128 stands for zero in the data rows.
Here are some points:
119 & 178 & 135 & 150 & 154 & 184 & 106 & 130 & 120 & 117 & 158 & 134 & 163 & 107 & 150 \\
144 & 87 & 99 & 121 & 133 & 110 & 127 & 133 & 116 & 121 & 112 & 114 & 109 & 104 & 123 \\
118 & 94 & 143 & 118 & 106 & 140 & 138 & 116 & 103 & 143 & 117 & 126 & 121 & 172 & 127 \\
110 & 111 & 81 & 77 & 96 & 89 & 160 & 131 & 133 & 93 & 100 & 98 & 109 & 101 & 127 \\
121 & 138 & 106 & 150 & 116 & 138 & 119 & 123 & 149 & 122 & 131 & 122 & 128 & 93 & 128 \\
125 & 129 & 132 & 119 & 142 & 128 & 143 & 138 & 137 & 92 & 160 & 109 & 120 & 120 & 117 \\
135 & 151 & 110 & 115 & 112 & 104 & 154 & 132 & 181 & 133 & 105 & 141 & 156 & 112 & 133 \\
112 & 135 & 127 & 135 & 105 & 149 & 140 & 152 & 119 & 133 & 115 & 152 & 148 & 94 & 117 \\
122 & 177 & 108 & 81 & 100 & 135 & 154 & 156 & 164 & 60 & 164 & 36 & 125 & 121 & 145 \\
138 & 73 & 105 & 160 & 186 & 122 & 113 & 101 & 133 & 108 & 126 & 133 & 117 & 99 & 124 \\
134 & 109 & 104 & 100 & 96 & 108 & 125 & 138 & 128 & 151 & 101 & 126 & 133 & 137 & 143 \\
94 & 123 & 106 & 133 & 103 & 165 & 127 & 133 & 174 & 165 & 124 & 132 & 172 & 81 & 142 \\
115 & 136 & 121 & 118 & 111 & 132 & 130 & 127 & 155 & 149 & 129 & 121 & 147 & 128 & 141 \\
162 & 103 & 118 & 103 & 138 & 109 & 127 & 140 & 126 & 116 & 99 & 96 & 119 & 121 & 135 \\
101 & 72 & 145 & 150 & 162 & 165 & 137 & 96 & 132 & 119 & 133 & 135 & 122 & 113 & 109 \\
128 & 125 & 120 & 126 & 124 & 140 & 126 & 131 & 119 & 133 & 113 & 128 & 138 & 122 & 144 \\
107 & 98 & 123 & 135 & 120 & 149 & 120 & 123 & 140 & 139 & 144 & 106 & 115 & 140 & 134 \\
113 & 76 & 138 & 165 & 144 & 164 & 109 & 122 & 114 & 143 & 146 & 145 & 120 & 116 & 110 \\
136 & 123 & 153 & 155 & 164 & 155 & 134 & 135 & 165 & 99 & 149 & 114 & 138 & 100 & 121 \\
119 & 120 & 110 & 127 & 125 & 152 & 126 & 118 & 118 & 113 & 134 & 94 & 136 & 123 & 137 \\
111 & 125 & 131 & 114 & 107 & 132 & 151 & 121 & 158 & 143 & 105 & 87 & 136 & 136 & 134 \\
132 & 132 & 127 & 131 & 132 & 137 & 120 & 129 & 131 & 132 & 135 & 120 & 134 & 126 & 137 \\
137 & 113 & 151 & 135 & 159 & 144 & 126 & 124 & 101 & 85 & 129 & 111 & 115 & 131 & 143 \\
136 & 107 & 168 & 160 & 132 & 163 & 108 & 99 & 62 & 159 & 105 & 141 & 124 & 149 & 103 \\
159 & 138 & 135 & 107 & 132 & 115 & 122 & 145 & 106 & 127 & 119 & 129 & 104 & 139 & 120 \\
118 & 136 & 113 & 142 & 134 & 125 & 142 & 119 & 165 & 139 & 121 & 138 & 134 & 113 & 116 \\
106 & 101 & 120 & 128 & 106 & 137 & 128 & 120 & 137 & 145 & 104 & 122 & 125 & 143 & 136 \\
107 & 129 & 139 & 190 & 234 & 174 & 121 & 110 & 138 & 37 & 230 & 117 & 86 & 92 & 98 \\
124 & 123 & 121 & 92 & 79 & 100 & 134 & 134 & 118 & 154 & 97 & 130 & 118 & 162 & 131 \\
85 & 149 & 98 & 86 & 101 & 125 & 175 & 108 & 140 & 23 & 158 & 61 & 91 & 119 & 148 \\
143 & 203 & 155 & 102 & 153 & 82 & 173 & 178 & 115 & 3 & 199 & 84 & 91 & 150 & 90 \\
175 & 172 & 135 & 133 & 122 & 79 & 124 & 153 & 134 & 104 & 128 & 117 & 124 & 146 & 138 \\
115 & 127 & 134 & 136 & 124 & 122 & 142 & 130 & 121 & 103 & 119 & 139 & 128 & 116 & 116 \\
165 & 157 & 138 & 107 & 136 & 88 & 133 & 160 & 100 & 101 & 129 & 127 & 116 & 150 & 121 \\
100 & 129 & 157 & 154 & 132 & 157 & 128 & 117 & 141 & 128 & 150 & 152 & 138 & 154 & 127 \\
118 & 126 & 120 & 130 & 136 & 129 & 132 & 130 & 136 & 115 & 145 & 129 & 120 & 122 & 122 \\
118 & 116 & 130 & 128 & 118 & 139 & 138 & 132 & 104 & 128 & 110 & 128 & 136 & 124 & 121 \\
133 & 131 & 132 & 117 & 129 & 105 & 140 & 141 & 112 & 105 & 123 & 133 & 109 & 132 & 109 \\
119 & 148 & 134 & 120 & 115 & 100 & 156 & 139 & 134 & 117 & 127 & 142 & 118 & 128 & 99 \\
225 & 149 & 99 & 224 & 255 & 202 & 49 & 134 & 96 & 76 & 138 & 41 & 158 & 6 & 164 \\
135 & 156 & 126 & 144 & 140 & 114 & 146 & 146 & 145 & 81 & 165 & 115 & 128 & 114 & 104 \\
120 & 109 & 143 & 191 & 137 & 160 & 92 & 104 & 119 & 216 & 133 & 192 & 146 & 139 & 108 \\
127 & 164 & 118 & 62 & 106 & 86 & 146 & 149 & 162 & 112 & 126 & 91 & 124 & 127 & 152 \\
104 & 131 & 133 & 128 & 122 & 124 & 142 & 139 & 125 & 121 & 134 & 150 & 133 & 109 & 110 \\
132 & 102 & 106 & 136 & 158 & 157 & 109 & 112 & 140 & 122 & 152 & 96 & 143 & 96 & 143 \\
115 & 129 & 107 & 105 & 105 & 124 & 139 & 124 & 157 & 137 & 118 & 110 & 136 & 119 & 143 \\
212 & 219 & 176 & 165 & 194 & 81 & 119 & 179 & 136 & 105 & 189 & 150 & 117 & 134 & 113 \\
132 & 128 & 120 & 136 & 152 & 134 & 117 & 110 & 141 & 104 & 157 & 112 & 124 & 111 & 135 \\
130 & 123 & 145 & 144 & 128 & 146 & 119 & 116 & 104 & 141 & 122 & 133 & 129 & 138 & 120 \\
142 & 134 & 133 & 116 & 130 & 120 & 126 & 144 & 112 & 124 & 131 & 128 & 111 & 133 & 117 \\
129 & 135 & 123 & 127 & 137 & 141 & 134 & 111 & 135 & 117 & 116 & 118 & 137 & 103 & 143 \\
161 & 170 & 165 & 121 & 133 & 102 & 120 & 136 & 98 & 145 & 112 & 171 & 140 & 158 & 134 \\
142 & 119 & 92 & 107 & 121 & 123 & 125 & 108 & 136 & 132 & 99 & 102 & 141 & 122 & 165 \\
122 & 155 & 129 & 146 & 117 & 119 & 145 & 130 & 147 & 99 & 143 & 112 & 136 & 106 & 120 \\
149 & 176 & 140 & 98 & 119 & 80 & 146 & 167 & 112 & 94 & 142 & 120 & 111 & 152 & 112 \\
130 & 122 & 114 & 107 & 117 & 117 & 136 & 127 & 126 & 111 & 127 & 96 & 119 & 134 & 136 \\
135 & 95 & 125 & 146 & 141 & 152 & 113 & 141 & 107 & 142 & 122 & 142 & 138 & 98 & 125 \\
148 & 161 & 131 & 135 & 132 & 148 & 114 & 149 & 119 & 119 & 165 & 104 & 129 & 121 & 117 \\
119 & 148 & 129 & 119 & 104 & 121 & 140 & 134 & 123 & 118 & 126 & 123 & 128 & 146 & 129 \\
147 & 134 & 124 & 115 & 137 & 100 & 124 & 127 & 99 & 137 & 104 & 170 & 109 & 177 & 102 \\
129 & 139 & 157 & 152 & 176 & 166 & 119 & 106 & 134 & 122 & 167 & 128 & 120 & 124 & 135 \\
105 & 131 & 124 & 128 & 90 & 118 & 145 & 118 & 139 & 151 & 105 & 155 & 137 & 136 & 118 \\
139 & 113 & 122 & 125 & 133 & 97 & 106 & 129 & 145 & 177 & 95 & 166 & 125 & 114 & 132 \\
137 & 125 & 133 & 117 & 87 & 88 & 130 & 150 & 96 & 168 & 96 & 182 & 117 & 150 & 91 \\
109 & 123 & 143 & 121 & 146 & 130 & 154 & 100 & 170 & 89 & 143 & 104 & 111 & 125 & 135 \\
115 & 192 & 136 & 129 & 79 & 120 & 138 & 141 & 155 & 95 & 188 & 94 & 113 & 143 & 129 \\
119 & 129 & 125 & 127 & 112 & 124 & 134 & 126 & 133 & 138 & 118 & 137 & 132 & 131 & 125 \\
171 & 117 & 118 & 83 & 101 & 55 & 113 & 127 & 90 & 186 & 28 & 179 & 122 & 151 & 143 \\
137 & 114 & 138 & 138 & 131 & 138 & 117 & 117 & 127 & 139 & 114 & 124 & 140 & 133 & 141 \\
112 & 86 & 81 & 109 & 112 & 132 & 132 & 122 & 135 & 127 & 109 & 107 & 125 & 107 & 134 \\
135 & 142 & 137 & 129 & 132 & 123 & 128 & 133 & 134 & 142 & 131 & 145 & 132 & 129 & 116 \\
145 & 131 & 138 & 125 & 129 & 142 & 114 & 110 & 96 & 134 & 99 & 135 & 133 & 149 & 162 \\
101 & 93 & 134 & 134 & 111 & 140 & 134 & 111 & 102 & 139 & 126 & 143 & 116 & 159 & 114 \\
118 & 106 & 116 & 125 & 130 & 137 & 130 & 118 & 137 & 124 & 134 & 110 & 125 & 120 & 134 \\
116 & 110 & 120 & 143 & 132 & 142 & 134 & 158 & 145 & 126 & 181 & 120 & 123 & 92 & 101 \\
152 & 122 & 130 & 134 & 139 & 109 & 116 & 151 & 119 & 140 & 124 & 158 & 118 & 123 & 100 \\
127 & 98 & 83 & 60 & 93 & 102 & 147 & 117 & 117 & 76 & 112 & 36 & 95 & 140 & 141 \\
146 & 123 & 132 & 127 & 123 & 103 & 109 & 131 & 138 & 177 & 97 & 167 & 124 & 128 & 130 \\
132 & 156 & 139 & 104 & 115 & 118 & 132 & 150 & 143 & 132 & 131 & 130 & 142 & 147 & 141 \\
129 & 84 & 132 & 147 & 117 & 159 & 93 & 138 & 92 & 181 & 101 & 170 & 148 & 116 & 126 \\
122 & 126 & 107 & 91 & 92 & 95 & 139 & 136 & 142 & 134 & 104 & 124 & 122 & 131 & 129 \\
159 & 132 & 127 & 136 & 115 & 106 & 112 & 162 & 123 & 162 & 112 & 160 & 135 & 114 & 108 \\
104 & 144 & 130 & 106 & 81 & 141 & 132 & 119 & 164 & 165 & 143 & 93 & 156 & 175 & 152 \\
117 & 133 & 137 & 152 & 142 & 143 & 125 & 111 & 137 & 125 & 135 & 140 & 136 & 130 & 131 \\
134 & 118 & 128 & 122 & 122 & 125 & 118 & 132 & 122 & 153 & 118 & 144 & 131 & 131 & 130 \\
Here are 24 more points, each followed by its number:
132 & 151 & 136 & 170 & 184 & 123 & 140 & 117 & 141 & 81 & 149 & 141 & 114 & 82 & 123 \\ 0
126 & 107 & 88 & 91 & 94 & 101 & 145 & 157 & 137 & 113 & 114 & 102 & 124 & 89 & 119 \\ 1
115 & 143 & 103 & 107 & 112 & 138 & 143 & 107 & 155 & 121 & 114 & 94 & 135 & 120 & 150 \\ 2
112 & 120 & 122 & 115 & 112 & 135 & 149 & 113 & 154 & 141 & 112 & 92 & 139 & 126 & 136 \\ 3
209 & 170 & 121 & 127 & 187 & 94 & 108 & 174 & 124 & 109 & 152 & 113 & 124 & 104 & 125 \\ 4
163 & 169 & 156 & 170 & 215 & 157 & 104 & 125 & 145 & 92 & 174 & 120 & 147 & 97 & 154 \\ 5
111 & 120 & 120 & 142 & 135 & 151 & 127 & 123 & 142 & 125 & 144 & 125 & 136 & 108 & 125 \\ 6
128 & 157 & 134 & 149 & 130 & 153 & 141 & 137 & 119 & 110 & 134 & 127 & 146 & 118 & 120 \\ 7
111 & 89 & 111 & 127 & 131 & 145 & 130 & 107 & 144 & 119 & 137 & 100 & 121 & 116 & 140 \\ 8
135 & 133 & 115 & 111 & 88 & 109 & 116 & 145 & 138 & 188 & 99 & 152 & 144 & 141 & 129 \\ 9
128 & 131 & 124 & 116 & 118 & 125 & 144 & 135 & 126 & 126 & 110 & 119 & 145 & 118 & 131 \\ 10
136 & 129 & 129 & 101 & 132 & 115 & 120 & 131 & 103 & 115 & 148 & 100 & 103 & 174 & 141 \\ 11
153 & 134 & 159 & 176 & 167 & 165 & 97 & 141 & 123 & 164 & 144 & 169 & 159 & 103 & 123 \\ 12
77 & 91 & 91 & 109 & 84 & 154 & 137 & 111 & 174 & 188 & 85 & 146 & 173 & 91 & 159 \\ 13
112 & 169 & 151 & 127 & 124 & 119 & 145 & 143 & 150 & 122 & 164 & 138 & 122 & 142 & 105 \\ 14
97 & 97 & 129 & 127 & 103 & 128 & 139 & 115 & 109 & 136 & 120 & 147 & 112 & 153 & 102 \\ 15
124 & 125 & 105 & 69 & 134 & 122 & 138 & 113 & 127 & 90 & 131 & 64 & 103 & 145 & 164 \\ 16
108 & 127 & 120 & 154 & 141 & 170 & 107 & 87 & 172 & 124 & 142 & 116 & 138 & 132 & 172 \\ 17
126 & 94 & 112 & 147 & 176 & 103 & 127 & 131 & 133 & 121 & 119 & 180 & 109 & 100 & 111 \\ 18
91 & 95 & 133 & 146 & 121 & 184 & 127 & 73 & 159 & 151 & 109 & 101 & 157 & 99 & 163 \\ 19
110 & 106 & 117 & 133 & 124 & 144 & 123 & 119 & 142 & 136 & 138 & 108 & 126 & 133 & 134 \\ 20
141 & 143 & 144 & 141 & 140 & 117 & 127 & 171 & 109 & 105 & 182 & 126 & 108 & 146 & 82 \\ 21
134 & 124 & 118 & 114 & 129 & 120 & 120 & 133 & 119 & 132 & 123 & 129 & 120 & 126 & 132 \\ 22
89 & 132 & 120 & 126 & 82 & 113 & 147 & 118 & 149 & 168 & 90 & 165 & 153 & 136 & 114 \\ 23
Which three of these numbered points are nearest to each point below by angle, seen from the average point of the first points? Their numbers follow each, nearest first.
143 & 110 & 123 & 127 & 132 & 123 & 111 & 125 & 119 & 142 & 122 & 125 & 117 & 133 & 139 \\ > 22 9 11
135 & 144 & 132 & 129 & 125 & 130 & 128 & 134 & 119 & 127 & 135 & 124 & 135 & 132 & 132 \\ > 7 14 12
104 & 126 & 116 & 165 & 136 & 176 & 109 & 86 & 175 & 122 & 148 & 118 & 135 & 121 & 182 \\ > 17 19 6
130 & 131 & 121 & 125 & 118 & 126 & 130 & 126 & 122 & 120 & 135 & 119 & 125 & 138 & 132 \\ > 11 16 2
110 & 107 & 120 & 134 & 119 & 142 & 123 & 125 & 138 & 140 & 142 & 111 & 127 & 133 & 141 \\ > 20 8 19
105 & 111 & 115 & 148 & 137 & 158 & 124 & 120 & 144 & 128 & 141 & 125 & 140 & 100 & 122 \\ > 6 19 20
119 & 93 & 94 & 114 & 165 & 134 & 125 & 96 & 136 & 122 & 127 & 108 & 110 & 110 & 143 \\ > 8 20 16
106 & 137 & 128 & 124 & 97 & 129 & 135 & 106 & 127 & 160 & 102 & 152 & 148 & 137 & 140 \\ > 23 9 13
142 & 156 & 136 & 159 & 149 & 129 & 130 & 156 & 152 & 102 & 156 & 138 & 125 & 102 & 107 \\ > 0 5 21
135 & 134 & 105 & 95 & 58 & 92 & 111 & 164 & 142 & 237 & 72 & 176 & 157 & 149 & 131 \\ > 9 23 13
138 & 128 & 127 & 119 & 132 & 119 & 120 & 134 & 123 & 135 & 132 & 127 & 124 & 128 & 126 \\ > 22 4 9
120 & 89 & 120 & 161 & 169 & 114 & 115 & 103 & 131 & 101 & 147 & 151 & 106 & 105 & 115 \\ > 18 0 6
106 & 109 & 136 & 132 & 114 & 135 & 127 & 111 & 105 & 140 & 129 & 144 & 122 & 163 & 109 \\ > 15 23 20
146 & 105 & 90 & 94 & 63 & 121 & 112 & 139 & 127 & 210 & 74 & 144 & 157 & 136 & 157 \\ > 9 13 23
135 & 119 & 136 & 123 & 140 & 138 & 121 & 127 & 99 & 88 & 142 & 97 & 113 & 151 & 146 \\ > 11 16 21
128 & 148 & 136 & 115 & 124 & 123 & 131 & 142 & 136 & 126 & 134 & 132 & 137 & 137 & 137 \\ > 14 9 23
122 & 132 & 104 & 54 & 146 & 107 & 150 & 109 & 131 & 71 & 144 & 40 & 97 & 143 & 168 \\ > 16 11 2
185 & 193 & 142 & 150 & 164 & 83 & 112 & 142 & 103 & 106 & 128 & 157 & 124 & 117 & 129 \\ > 4 5 0
115 & 142 & 125 & 131 & 108 & 121 & 145 & 159 & 159 & 115 & 163 & 107 & 131 & 105 & 110 \\ > 14 1 21
138 & 117 & 109 & 102 & 83 & 122 & 116 & 137 & 129 & 184 & 80 & 137 & 150 & 132 & 147 \\ > 9 13 23
111 & 109 & 118 & 131 & 124 & 142 & 125 & 122 & 140 & 139 & 139 & 118 & 128 & 136 & 125 \\ > 20 8 19
146 & 123 & 116 & 126 & 139 & 117 & 118 & 110 & 115 & 129 & 114 & 124 & 113 & 134 & 140 \\ > 22 11 16
105 & 115 & 109 & 120 & 104 & 141 & 131 & 122 & 148 & 159 & 104 & 131 & 150 & 105 & 140 \\ > 13 23 19
141 & 122 & 125 & 133 & 161 & 142 & 138 & 133 & 118 & 70 & 154 & 96 & 113 & 112 & 113 \\ > 0 5 21
119 & 117 & 110 & 96 & 101 & 101 & 145 & 136 & 132 & 135 & 112 & 122 & 122 & 133 & 126 \\ > 1 9 23
138 & 133 & 140 & 150 & 147 & 143 & 116 & 137 & 127 & 140 & 144 & 144 & 140 & 116 & 126 \\ > 12 5 7
136 & 168 & 139 & 124 & 142 & 95 & 165 & 150 & 150 & 110 & 130 & 140 & 147 & 121 & 121 \\ > 14 4 0
145 & 116 & 132 & 146 & 142 & 144 & 108 & 146 & 110 & 138 & 138 & 137 & 126 & 118 & 117 \\ > 12 21 18
107 & 106 & 138 & 142 & 133 & 169 & 126 & 93 & 149 & 144 & 120 & 107 & 149 & 108 & 154 \\ > 19 17 20
117 & 123 & 127 & 120 & 111 & 133 & 144 & 122 & 153 & 134 & 112 & 99 & 136 & 127 & 137 \\ > 3 2 19
116 & 96 & 111 & 126 & 131 & 147 & 127 & 113 & 141 & 122 & 140 & 96 & 120 & 119 & 136 \\ > 8 20 19
118 & 139 & 122 & 156 & 130 & 150 & 117 & 104 & 141 & 132 & 136 & 140 & 141 & 108 & 146 \\ > 17 6 19
137 & 140 & 145 & 123 & 105 & 118 & 133 & 135 & 99 & 96 & 116 & 115 & 113 & 140 & 137 \\ > 11 16 21
108 & 126 & 142 & 157 & 139 & 159 & 132 & 138 & 132 & 123 & 157 & 141 & 137 & 107 & 112 \\ > 6 12 7
124 & 152 & 161 & 116 & 90 & 105 & 153 & 159 & 112 & 132 & 137 & 144 & 137 & 145 & 99 \\ > 14 21 23
181 & 203 & 180 & 203 & 255 & 164 & 106 & 119 & 137 & 62 & 217 & 116 & 155 & 87 & 157 \\ > 5 0 4
141 & 152 & 146 & 140 & 127 & 110 & 129 & 148 & 111 & 102 & 152 & 140 & 113 & 132 & 114 \\ > 21 14 4
137 & 128 & 123 & 126 & 132 & 123 & 121 & 121 & 122 & 129 & 124 & 125 & 120 & 130 & 132 \\ > 22 11 16
134 & 137 & 128 & 110 & 119 & 125 & 139 & 139 & 123 & 130 & 107 & 123 & 143 & 121 & 132 \\ > 10 9 1
144 & 98 & 90 & 91 & 108 & 86 & 126 & 124 & 113 & 152 & 64 & 137 & 114 & 123 & 144 \\ > 22 9 1
143 & 81 & 87 & 84 & 96 & 73 & 123 & 125 & 104 & 169 & 45 & 144 & 103 & 126 & 137 \\ > 22 9 1
177 & 129 & 134 & 129 & 160 & 90 & 126 & 151 & 121 & 92 & 141 & 119 & 121 & 144 & 124 \\ > 4 21 11
157 & 131 & 132 & 130 & 146 & 107 & 126 & 142 & 128 & 108 & 137 & 126 & 123 & 138 & 123 \\ > 4 21 5
107 & 0 & 54 & 93 & 163 & 129 & 136 & 46 & 136 & 70 & 119 & 22 & 112 & 110 & 167 \\ > 8 16 20
134 & 138 & 109 & 119 & 134 & 130 & 131 & 114 & 134 & 121 & 114 & 120 & 125 & 115 & 139 \\ > 2 16 3
125 & 110 & 102 & 98 & 117 & 113 & 136 & 120 & 119 & 104 & 127 & 80 & 111 & 137 & 142 \\ > 16 11 1
148 & 138 & 151 & 170 & 166 & 161 & 104 & 143 & 125 & 144 & 137 & 152 & 148 & 108 & 123 \\ > 12 5 7
147 & 109 & 123 & 137 & 113 & 124 & 90 & 136 & 106 & 209 & 92 & 181 & 142 & 134 & 130 \\ > 9 22 23
118 & 116 & 126 & 130 & 124 & 137 & 124 & 124 & 132 & 132 & 134 & 118 & 127 & 132 & 130 \\ > 20 8 19
95 & 98 & 113 & 134 & 124 & 152 & 147 & 125 & 130 & 107 & 124 & 130 & 141 & 81 & 109 \\ > 6 8 19
122 & 81 & 111 & 164 & 179 & 121 & 117 & 94 & 138 & 87 & 144 & 152 & 105 & 104 & 108 \\ > 18 0 6
107 & 108 & 139 & 131 & 115 & 127 & 130 & 110 & 111 & 140 & 129 & 151 & 116 & 166 & 117 \\ > 15 23 11
128 & 143 & 127 & 138 & 133 & 127 & 141 & 137 & 142 & 103 & 146 & 115 & 130 & 115 & 116 \\ > 0 7 14
123 & 126 & 129 & 122 & 115 & 135 & 140 & 120 & 145 & 139 & 115 & 101 & 135 & 132 & 136 \\ > 3 2 19
96 & 127 & 128 & 107 & 107 & 135 & 142 & 121 & 141 & 135 & 129 & 117 & 130 & 151 & 134 \\ > 3 2 23
127 & 114 & 106 & 101 & 116 & 120 & 138 & 121 & 123 & 112 & 126 & 89 & 115 & 129 & 138 \\ > 16 1 2
83 & 81 & 156 & 147 & 128 & 200 & 119 & 62 & 174 & 160 & 111 & 100 & 161 & 96 & 170 \\ > 19 17 20
143 & 100 & 129 & 147 & 141 & 153 & 110 & 149 & 114 & 147 & 135 & 136 & 136 & 117 & 116 \\ > 12 6 18
134 & 157 & 121 & 117 & 114 & 123 & 127 & 117 & 139 & 126 & 119 & 108 & 139 & 142 & 154 \\ > 2 3 16
109 & 120 & 114 & 122 & 111 & 138 & 134 & 121 & 148 & 155 & 110 & 135 & 149 & 107 & 137 \\ > 13 23 19
128 & 76 & 76 & 63 & 100 & 104 & 148 & 119 & 125 & 97 & 114 & 32 & 91 & 133 & 157 \\ > 16 1 8
109 & 114 & 124 & 126 & 94 & 116 & 138 & 134 & 134 & 153 & 108 & 159 & 133 & 129 & 116 \\ > 23 9 15
134 & 152 & 120 & 110 & 121 & 117 & 134 & 139 & 127 & 112 & 117 & 116 & 133 & 126 & 136 \\ > 10 16 2
142 & 111 & 123 & 137 & 120 & 123 & 103 & 132 & 111 & 182 & 102 & 170 & 139 & 129 & 127 \\ > 9 23 12
131 & 133 & 130 & 128 & 131 & 123 & 131 & 136 & 127 & 118 & 135 & 130 & 123 & 126 & 119 \\ > 21 14 0
87 & 128 & 129 & 101 & 91 & 131 & 149 & 124 & 147 & 127 & 121 & 115 & 145 & 168 & 139 \\ > 3 23 2
130 & 165 & 136 & 139 & 114 & 176 & 123 & 142 & 120 & 138 & 124 & 136 & 181 & 145 & 122 \\ > 7 12 23
128 & 166 & 109 & 99 & 113 & 114 & 147 & 144 & 128 & 101 & 117 & 113 & 141 & 124 & 143 \\ > 10 2 16
89 & 116 & 149 & 163 & 134 & 170 & 133 & 149 & 138 & 132 & 161 & 154 & 151 & 95 & 97 \\ > 6 12 7
123 & 113 & 119 & 142 & 130 & 150 & 119 & 113 & 133 & 143 & 126 & 127 & 142 & 118 & 138 \\ > 19 17 6
91 & 104 & 142 & 136 & 103 & 135 & 131 & 111 & 102 & 146 & 126 & 147 & 118 & 171 & 111 \\ > 15 23 20
111 & 147 & 131 & 113 & 98 & 132 & 126 & 118 & 149 & 163 & 137 & 107 & 152 & 161 & 149 \\ > 3 9 2
207 & 175 & 158 & 168 & 178 & 104 & 112 & 200 & 101 & 135 & 144 & 156 & 140 & 102 & 79 \\ > 4 21 12
84 & 143 & 113 & 91 & 123 & 149 & 166 & 95 & 185 & 82 & 155 & 55 & 143 & 122 & 165 \\ > 2 16 3
129 & 150 & 119 & 108 & 119 & 118 & 145 & 153 & 140 & 134 & 137 & 122 & 137 & 96 & 118 \\ > 1 10 14
149 & 125 & 142 & 145 & 147 & 129 & 106 & 128 & 108 & 144 & 119 & 141 & 130 & 143 & 140 \\ > 12 22 5
169 & 160 & 125 & 120 & 159 & 122 & 93 & 131 & 108 & 132 & 132 & 142 & 101 & 133 & 121 \\ > 4 22 5
162 & 127 & 120 & 130 & 167 & 111 & 110 & 132 & 122 & 119 & 133 & 135 & 114 & 104 & 133 \\ > 4 18 5
129 & 128 & 124 & 148 & 147 & 123 & 137 & 120 & 150 & 138 & 118 & 143 & 140 & 111 & 116 \\ > 18 12 0
113 & 117 & 138 & 131 & 121 & 133 & 130 & 118 & 112 & 130 & 131 & 140 & 125 & 152 & 123 \\ > 15 23 11
156 & 144 & 147 & 154 & 175 & 128 & 119 & 132 & 94 & 104 & 145 & 143 & 121 & 103 & 91 \\ > 0 5 21
63 & 130 & 130 & 84 & 86 & 139 & 155 & 126 & 146 & 139 & 123 & 113 & 140 & 182 & 142 \\ > 3 23 2
99 & 136 & 120 & 124 & 103 & 129 & 144 & 122 & 151 & 126 & 122 & 137 & 129 & 128 & 111 \\ > 23 13 15
123 & 141 & 128 & 131 & 126 & 131 & 129 & 139 & 133 & 131 & 131 & 131 & 137 & 123 & 130 \\ > 7 12 14
110 & 138 & 134 & 125 & 109 & 124 & 143 & 140 & 136 & 102 & 144 & 117 & 119 & 132 & 107 \\ > 14 21 7
155 & 98 & 93 & 112 & 150 & 104 & 137 & 123 & 134 & 84 & 114 & 95 & 118 & 129 & 144 \\ > 16 1 8
149 & 97 & 101 & 92 & 125 & 89 & 107 & 110 & 131 & 132 & 85 & 121 & 121 & 176 & 170 \\ > 22 16 11
87 & 84 & 99 & 94 & 100 & 122 & 141 & 65 & 198 & 141 & 100 & 108 & 159 & 126 & 172 \\ > 3 13 2
104 & 99 & 106 & 120 & 113 & 129 & 136 & 117 & 146 & 145 & 113 & 126 & 129 & 109 & 127 \\ > 13 3 8
107 & 133 & 113 & 101 & 112 & 131 & 155 & 117 & 138 & 81 & 136 & 93 & 104 & 120 & 135 \\ > 16 2 1
96 & 104 & 121 & 130 & 114 & 139 & 124 & 105 & 155 & 151 & 144 & 117 & 131 & 137 & 145 \\ > 20 19 8
133 & 184 & 139 & 137 & 117 & 135 & 125 & 157 & 148 & 138 & 141 & 141 & 162 & 111 & 134 \\ > 7 14 12
125 & 147 & 145 & 120 & 111 & 117 & 143 & 148 & 117 & 123 & 133 & 132 & 132 & 138 & 114 \\ > 14 21 7
116 & 107 & 145 & 115 & 103 & 138 & 136 & 114 & 113 & 147 & 108 & 133 & 119 & 173 & 125 \\ > 15 23 9
98 & 120 & 128 & 133 & 72 & 115 & 132 & 139 & 134 & 168 & 103 & 163 & 133 & 129 & 108 \\ > 23 9 15
129 & 174 & 106 & 106 & 116 & 105 & 153 & 139 & 139 & 75 & 163 & 79 & 118 & 117 & 124 \\ > 16 2 1
137 & 132 & 133 & 132 & 145 & 121 & 130 & 148 & 127 & 97 & 159 & 111 & 114 & 122 & 114 \\ > 21 4 0
118 & 115 & 121 & 126 & 136 & 144 & 132 & 116 & 126 & 108 & 139 & 105 & 131 & 110 & 138 \\ > 8 6 19
113 & 121 & 131 & 140 & 117 & 112 & 141 & 120 & 113 & 125 & 126 & 135 & 113 & 117 & 103 \\ > 15 18 23
117 & 132 & 135 & 128 & 117 & 131 & 134 & 126 & 127 & 129 & 125 & 135 & 120 & 134 & 117 \\ > 15 23 14
140 & 102 & 116 & 152 & 140 & 150 & 114 & 124 & 143 & 140 & 153 & 96 & 139 & 120 & 128 \\ > 20 6 8
147 & 137 & 133 & 123 & 124 & 107 & 128 & 138 & 130 & 143 & 105 & 137 & 135 & 125 & 122 \\ > 9 23 10
136 & 158 & 113 & 105 & 122 & 111 & 138 & 143 & 124 & 110 & 114 & 97 & 133 & 132 & 151 \\ > 16 2 10
121 & 120 & 118 & 127 & 131 & 138 & 132 & 123 & 126 & 119 & 131 & 117 & 127 & 119 & 132 \\ > 8 6 20
107 & 124 & 124 & 125 & 117 & 141 & 137 & 123 & 141 & 129 & 132 & 115 & 136 & 125 & 134 \\ > 3 19 20
60 & 80 & 114 & 149 & 75 & 193 & 164 & 84 & 200 & 104 & 83 & 57 & 146 & 128 & 177 \\ > 3 19 2
125 & 149 & 151 & 182 & 81 & 136 & 118 & 151 & 162 & 158 & 171 & 118 & 113 & 144 & 104 \\ > 14 21 12
111 & 131 & 123 & 126 & 104 & 134 & 132 & 116 & 125 & 151 & 107 & 146 & 141 & 131 & 134 \\ > 23 13 9
112 & 140 & 113 & 141 & 114 & 126 & 128 & 122 & 136 & 127 & 127 & 136 & 126 & 115 & 116 \\ > 23 6 13
